The rows of T fall into several groups, and each row is roughly a mix of its group's hidden directions.
T, 110 rows:
[[ 63  22 -49  25  22  34  26  -5  -6  26   0]
 [-20  15 -54  22 -13 -43   8  16 -18  62  -2]
 [-38  25  35  -7  24 -42  -4  17  21  59  24]
 [ 24  -7 -46  23 -38  -3  45 -24   1 -13  55]
 [ -3  30  51  35  17 -31 -20  47  -7 -30  30]
 [ 22  56 -13  -9 -71  -7  20  -6  -9  13  30]
 [-34 -14   9 -40  17 -62 -54  14   7   0 -13]
 [  4  -9 -35  -3  13  52 -20  76   0   0  -2]
 [ 21 -28  44 -63  13 -25   9  39  16 -23   6]
 [  0   7  -4  -9  18 -54  22 -43  41 -54  13]
 [-21   4 -22  24  50  20  14 -74 -10   3 -17]
 [-10 -18 -17  43 -36 -37 -15  -4 -28  49 -42]
 [ 16 -22  50 -19  21   1 -69  -2 -19 -37   5]
 [  8 -16 -48   5 -49  38   8  34 -34 -38  13]
 [ 20 -35 -16   7  32   1  36 -54  35  -8 -45]
 [ 24  48   9 -11  -8  51  22  49 -29  12 -29]
 [ -9 -51  14 -24 -44   9  43 -14  32 -35  29]
 [  2  51 -23 -25  33 -17   2  38 -56   6 -28]
 [-56  41 -20  41  -3 -12  20 -17 -39  -2 -35]
 [ 29  53   7 -39  26 -25  29  46 -14  27  -9]
 [-21  -9 -20 -22  30 -87   1 -24  -5  -7   7]
 [  6 -41  62 -12 -14 -14  36 -48  27  -4  -7]
 [  8   5 -25   0 -59 -29  -6 -65  23 -11  23]
 [-27   6 -27 -29   9   6 -82  14 -29   9 -12]
 [ 36  81 -15 -35   6   7  15   6  11  25   7]
 [  6 -45   1 -11 -50  17  36 -20 -28  19 -53]
 [-72  38 -25  34 -14  39  -8  -5  -2   0 -19]
 [ 27 -71  48  22   9  -1 -16 -33  19  11   4]
 [  9  15  15   2   7 -23  59 -52  30 -46  14]
 [-30  12  61  19  33 -18  26  20 -32 -37 -22]
 [ -4   7  27  -6 -44 -38 -15  66 -36   3 -20]
 [ -2  36 -63  14  36 -36 -20  23  36 -12  -7]
 [ -8  28 -35 -11 -78  35  13  26  -9  11   0]
 [ 16  11  33 -26  37 -13  35  19  40 -48  36]
 [ 20   7 -31   9  38  58 -15 -51  18   5  32]
 [ 21  41 -53 -22 -52  42 -11  -5   3 -20   7]
 [-42  20 -59 -20  10 -49   1 -23  16  25 -21]
 [-17  46 -28  23 -30 -19  50 -49  -1  26   3]
 [  8  25   9  23 -21 -27  60 -56  22 -21  18]
 [-14  47 -69   5  -7  12  39   2  23 -27  14]
 [ 16  25  32  -3  13  64 -30   9 -58  -6  -1]
 [ 32 -26 -45 -14  -8 -46  25 -51  15 -31  -4]
 [ 41  24  11  82  23  -8  15  17   1   6  16]
 [ 47   4 -23  18 -14 -19  26 -10 -26 -34  65]
 [-11  13  -3 -53  17 -20  43  33  52 -30   8]
 [-36 -13  43   4 -43 -58   4 -19   4  37 -14]
 [-57  12 -23 -67  19 -27 -27   4  12  -7  -6]
 [  9 -14  18 -27  40 -40 -15 -20  17 -70  16]
 [ -7  32 -11 -44  21 -14  59  40 -13 -17 -35]
 [ 23 -15  36  33 -49   5  51  -7 -25   3  41]
 [ 13  27  33 -45  13   3  26  51 -42 -35  -8]
 [ -4 -11  -8  15  -5 -15  13  34 -58  72  -1]
 [ -3 -21  15 -61 -30  11 -16  57 -14  10 -34]
 [ 27 -39  41 -13 -15 -47 -15  56  23   9   1]
 [ 14  16  21  21   1 -29  74 -48  21  -5   3]
 [  6 -52 -58  19 -25   2  34 -36  16 -27   6]
 [  1  12  -9  14 -36  82  33  17  13  19 -12]
 [-17 -11 -34 -36 -38  34 -29 -15 -44  29 -34]
 [-29 -50   9 -11 -15 -29  17  -9  11  14 -72]
 [-10  23  43 -13 -13 -17 -22 -53  34  30 -45]
 [ 15  26  20  64  40  10  10   5  37 -21  37]
 [  1   5 -34 -72  22  41 -19  -1 -29  15 -24]
 [ 27 -14  43  41 -43  -2 -10   8 -47  31  29]
 [ 37 -46 -32  -6   8 -39  33   7 -32 -48  -2]
 [ 24 -19  41 -14  16   2  -7  -8   9 -80  30]
 [  2 -42  37 -45  33  51   4  20   6 -32 -15]
 [ 23 -49  15 -44 -29 -24 -19  20  52   5  25]
 [-16  -9 -23  20 -26  -4  25  53 -30   5  65]
 [ 15  37 -65 -14 -49  31   9 -12  18  -5  25]
 [-17   9  21  -6  58  13  61 -25   9 -41  -9]
 [-21  19 -54 -18 -63  16  25   1  27  29  -7]
 [ 19 -10   0  -7   3 -58  15  28  68  -5  30]
 [-26   6  11 -34   1  67  34 -26   8  18 -42]
 [ 13   7  -5 -21 -54  58 -18   5  19 -19  49]
 [ 26  16  11  28  47  32  21 -41  16 -31  45]
 [  2  11  53 -10  52  20 -30  35 -22  -1 -41]
 [ 41  16   1  16  38  34  41  46 -38 -10  19]
 [  4 -31  18 -34 -47  33 -52 -18 -40   5   8]
 [-21   1 -34  27 -70  -9  11 -12  21  49   1]
 [  4 -11  44 -16  15  35 -71   5 -29  13 -28]
 [ -3  33  52   3  35  35 -41 -29  22  12 -32]
 [ 58 -16  15  29   2  -9 -59   8  -8  25  39]
 [ 16   8 -39 -13 -72 -20  22 -46  16  -4  -3]
 [ 20 -35 -34   5 -45 -35   1 -29 -18 -50  27]
 [ 58   8 -32 -39 -21  51 -12   9 -27  19  11]
 [ 34  21 -12  22  55  68  13   3   0 -17  15]
 [ 32  -3  14 -63  -5  -2   7  15  36 -33  51]
 [  1  19  24  41  44  48  -8 -37  30  13  34]
 [-15 -42  -2 -54 -15   1 -22 -49 -41  14 -25]
 [-24  38 -22  20 -29 -29   3 -44 -10  59 -19]
 [-23  11   9  -6  -4   2  25 -54  32  49 -53]
 [ 22 -26   2  -8   6 -72  38  30 -38  -9  14]
 [ -5  36 -10 -27  67   9  43  -3  27 -33  11]
 [-67 -17   1  -5 -15 -10  -8 -10  47  49 -25]
 [  7  14 -11  15 -12   9  95 -10  17  -5  15]
 [ 16  20   9 -11  62 -24  31 -31  42  35 -16]
 [ 21  -4 -56  20 -12  56  55   2   7  -6  10]
 [ 34   2 -27  28   0 -18  -7 -65  15   2  55]
 [ 48   1  17 -43  23  -7  -8  39  37 -20  48]
 [-40 -54  28  19  13 -28  11 -34  30  25 -32]
 [-13 -20  -2  13 -59  33  42   8  -4  57  -3]
 [  8  -8  37  -6  39 -11 -17  13 -70  42 -14]
 [ 12 -17  -4  29 -39  46 -27  46  32  38 -17]
 [ 15  31  63  41   0  56  -4 -19 -12   8  -7]
 [ 19  36 -24   6  30  26 -45  26  12 -61  11]
 [ 19  -7   0 -12  71 -18 -36  35  24 -35 -16]
 [-10  26  13  84  22   1  42  -4   0 -10 -13]
 [  3  -7  44 -28  22 -28 -20 -38 -48 -41  24]
 [-17  68 -31   4  47  14  12   1  16 -28  30]
 [ 38 -51  48  22 -10  11 -24  29  40  10  17]]

One row of each group comes first, with its name. Which group is each row after those in?
[  3  17  13  71   6   6 -38  16 -50  23 -15]  W
[ 29  35 -30  39  36  15  36  40  37   0 -15]  B
[-50 -75  23  29 -14 -12 -23  -3  -5  -8 -12]  V

[-21  11 -26 -23  10 -15   8  80 -19  19  35]  V
[ -7 -16  37 -33  36 -19   5  64  40 -13 -14]  W
[ 18 -34 -22 -23 -17 -65  15 -44  12 -20 -30]  V
[ 18 -14 -24 -39 -40  12 -57  -3  23  15  46]  W
[ 14   5  -1  15  59  71  17  30  -2   0 -16]  V
[-38 -21 -23 -24 -74  35   2 -15  16  -3  16]  B
[ 11 -15  28  16 -55  76  -4  12   6  12  -1]  B
[-69  14 -18  13 -18  45  17  14  31  -3 -34]  W
[ 19  27  -5  -1  56 -39  10 -28  30  14  53]  V
[ 18  43 -12  42   7 -60  35 -29   3 -12  24]  B
[ 24   2 -64  -6  -1  25 -27  -7   2 -51  43]  V
